W =
[[  3  14  21  13  25  27  22 -11 -11  31   9 -18 -11]
 [-10  44 -28 -17   3  48  16  -2 -12  27  14 -10  12]
 [ 18  10 -10  31  -6   3  18  12   0  36  -8   2  37]]
The entry directly below the smallest entry -> -10
The entry just right of the smallest entry -> -17
The entry directly below the largest entry: 3
Find the entry just left of -17.
Answer: -28
Find the bottom-left entry.
Answer: 18
Find the entry in the top-left corner.
Answer: 3
Find the entry just left of the largest entry.
Answer: 3
Find the entry just right of -18.
Answer: -11
Find the entry just left of -2.
Answer: 16
The second entry on the main diagonal -> 44
The second-last entry, reading row by row: 2
The 2nd entry on the diagonal from the top-right corner -> -10
Find the last entry in the row that holds the smallest entry.
Answer: 12
Find the 4th entry in reading order.
Answer: 13
Find the fifth-last entry, reading row by row.
Answer: 0

M =
[[ 43  30   9 -39   8  36  15 -40 -16 -16]
 [-26 -24 -34 -22  21  -7  27  28  18  -3]
 [ 41 -29 -42  41  18 -37   7  21  26 -11]
 [ 17 -22  30  17   0  31 -32  -9  34  19]
 [  2  23  -6  21 -26 -40 -42 -22 -14 -14]
 [ -6   2  11 -22 -31 -15 -30  16 -18  15]
 [-26 -41  33 -32 -36 -18  34   3   6 -35]
 [-23  34  12 -13   7  32 -24  40 -22  10]
 [ 24  -7  22  10   6  14 -25 -36  40 -32]
 [ 40 -15 -17 -22 -14 -35   3  -1   2 -10]
 [  7  15  42 -25 -17 -18 -30 -10  17  18]
 [ 31  29  -5 -43  23  17  10 -43 -11 -36]]
Rows and columns are numbered from 1.
Which number is the top-left entry?
A: 43
The entry in row 3 and column 1 -> 41
The entry just left of 28 -> 27
Which number is the entry in row 2 and column 1?
A: -26
Which number is the bottom-right entry?
A: -36
The entry just right of the largest entry -> 30
The entry in the top-right corner: -16
Which number is the entry at row 1, column 3?
A: 9
Which number is the entry at row 3, column 3?
A: -42
Which number is the entry directly below 11?
A: 33
Which number is the entry at row 3, column 2?
A: -29
Which number is the bottom entry of the column that holds the largest entry?
A: 31
Which number is the entry directly above 26?
A: 18

x =
[[-33   3 -20  11 -31   1  30  -1]
 [-41  15 -17   7 -21 -27  -4   6]
 [-10  32 -33   8  -2 -32  -5 -15]
 [-25 -41  18  17  21   8   1  -8]
 [-24   8 -13 -18 -35   3  32  13]
 [ 20   4 -21  11  35  -6   7 -35]
 [-14 -22  10 -25 -10  23  37  11]
 [  5  -1 -12 -18  45 -16   7 -25]
 [-20  -6  -9  28 -36  17  24   1]
 [ 17   9 -28 -10  11   6  38 -26]
 [ 23  -9 -11 -11  25  17  34 -25]
 [-44 -14   6   9 -30   3  12  16]
 [  5 -12 -11  28  36  -4  -2 -34]
 [-40 -10   6  11  13 -28 -26   2]
 [ -3  15 -19 -13 -35  13  37   6]]
Rows and columns are numbered from 1.
The top-left entry: -33
What is the entry directly below the smallest entry?
A: 5
The entry at row 3, column 3: -33
The entry in the bottom-right corner: 6
The entry in row 1 and column 3 -> -20
What is the entry in row 1 and column 2?
A: 3
What is the top entry of the column that holds the largest entry?
A: -31
What is the bottom-left entry?
A: -3
The entry in row 2 and column 1 -> -41
The bottom entry of the column that holds the largest entry is -35
The entry at row 2, column 2 -> 15
The entry in row 3 and column 1: -10
What is the entry just right of the largest entry?
A: -16
What is the entry directly above the smallest entry?
A: 23
The largest entry -> 45

 -1   13   11   -8   16   46  -56  -37  -37   -9   26   38   10  -20   31
 -1   16   18    3   18   38  -43  -24  -41   -7   21   32    0  -13   30
 -2   -3    2   -3    1   -1   -1   -1   -2   -3   -4   -1   -1   -4    0
Indices start at 1.
Report the entry in the bottom-left corner.
Answer: -2
The entry at row 1, column 1: -1
The entry at row 2, column 1 -> -1
The top entry of the column that holds the smallest entry -> -56
The bottom entry of the column that holds the largest entry: -1
The entry directly below 3: -3
The entry at row 1, column 2 -> 13
The entry just right of 32 is 0
Report the entry directly below the smallest entry.
Answer: -43
The entry just left of -8 -> 11
The entry in the top-right corner -> 31
The entry in row 2 and column 3 -> 18
Report the entry at row 3, column 3.
Answer: 2
Report the top entry of the column that holds the largest entry.
Answer: 46
Report the entry just left of -20.
Answer: 10

Questions about the matrix below.
1) What is the 3rd entry in reading order?
2) What is the entry in the bottom-left corner?
3) What is the top-right entry?
4) What is the maximum?
5) What is the bottom entry of the column that holds the smallest entry?
6) What is the bottom-right entry?
7) What is the 1st entry in reading order?
8) What is the entry directly above 242?
563  292  734  591
475  568  405  468
548  328  663  556
499  468  536  504
604  158  883  647
429  708  254  406
365  886   37  319
585  231  792  622
582  198  832  625
449  636  332  431
565  242  785  614
420  708  233  401
417  733  225  396
560  284  725  580
1) 734
2) 560
3) 591
4) 886
5) 725
6) 580
7) 563
8) 636

arr =
11,-5,3,-7,14,-2,11,11,3,5,10,3,-5
-15,-16,-28,18,-2,0,10,46,-22,31,-50,-1,-52
Indices start at 1.
The entry in row 1 and column 2?
Answer: -5
The entry just right of 31 is -50
The entry at row 1, column 3?
Answer: 3
The entry at row 2, column 1 is -15
The entry in row 1 and column 1?
Answer: 11
The entry just right of 0?
Answer: 10
The entry in the top-right corner -> -5
The entry just right of -16?
Answer: -28
The entry in row 2 and column 2?
Answer: -16

[[-25  25   8  20  23  30 -12  29  22 -20]
 [ -1   1 -24  15  15  -7  16  -5 -13  -7]
 [ 44 -27 -20 -15 -27 -45  24 -42 -29  41]
 [-12  21   0  11  15  17  -8  13  14  -9]]
The entry in the top-left corner? -25
The entry directly above the largest entry? -1
The entry directly above -9 is 41
The first entry of the smallest entry's row? 44
The entry just left of -8 -> 17
The smallest entry -> -45
The entry in the bottom-left corner? -12
The entry just right of the largest entry -> -27
The entry directly above the smallest entry? -7
The bottom-right entry? -9
The largest entry in the first row: 30
The top-right entry is -20
The entry directly below -15 -> 11
The third entry from the end, reading row by row? 13
The third entry on the diagonal from the top-right corner? -42
The entry just left of 13? -8
The third entry on the main diagonal? -20

B =
[[-29 -10   6   5  15  -3  12 -13 -11 -17 -24]
 [ -9 -20   4 -17  10  35  20  -3   4  -2  -2]
 [ -8  42   8  -6  -5   5 -20  -5   6   5  -4]
 [ 17  20  -6  12 -13 -29 -21   7   0   7  10]
 [ -1  22   7 -21  -3  35  -5   0  14  10   5]
 [ -7  -6  -4  22   3 -38  -2  -3 -14 -11 -11]
 [-29  17   8   8   9 -12  -4 -14  -9 -13 -25]
 [-15  21   2  15   1 -30 -14  -8 -10  -9 -16]
 [ -3 -41  -4   6   9  -3  23   0  -9 -10  -4]
 [-25  16  12 -14   9  28   3 -11   4  -5 -16]
 [ 20  11  -1 -17 -10  26  -7   9  15  17  20]
 [  3  -9   4 -21   3  40  12   2  11   7   8]
 [ -3 -40  -4   5  10  -3  23  -1  -8 -10  -4]
 [-23  28  12 -12   5  22  -6 -10   5  -2 -15]]
Rows and columns are numbered from 1.
The entry in the bottom-right corner -> -15
Which number is the top entry of the column that holds the largest entry? -10
Which number is the entry in row 2 and column 1? -9
Which number is the entry at row 2, column 3? 4
Which number is the entry at row 1, column 3? 6
The entry just left of the smallest entry: -3
The entry at row 3, column 1 is -8
Which number is the entry just right of the smallest entry? -4
Which number is the entry just left of 40? 3
The entry at row 3, column 3 -> 8
Which number is the entry directly above the smallest entry? 21
The bottom-left entry is -23
The entry in the top-left corner is -29
The entry in the top-right corner: -24
The smallest entry: -41

Questions about the row below.
1) Report the second entry from the right.
2) Report the entry just left of -34.
[-14  52  19 -34  -1]
1) -34
2) 19

Read these off the table that follows.
1) Find the bottom-right entry.
2) Find the first entry of the smallest entry's row.
3) Find the 2nd entry, reading row by row.
4) Find the top entry of the column that holds the smallest entry.
5) Find the third smallest entry.
6) Find the fifth-last entry, reading row by row.
7) Find the entry just right of the smallest entry.
8) Find the entry just left of the smallest entry.
[[ 17  16  -8  -9   2 -47   0   5   6  13]
 [  6   4   0   2   3   3   0   2   5   5]]
1) 5
2) 17
3) 16
4) -47
5) -8
6) 3
7) 0
8) 2

array([ 30,   5,   2, -26,  -3,  -7, -13,  10,  14])
Which number is the entry just right of 10? 14
The entry at the centre: -3
Which number is the entry just right of 2? -26
Which number is the entry just right of the centre entry? -7
Which number is the entry just left of the smallest entry? 2
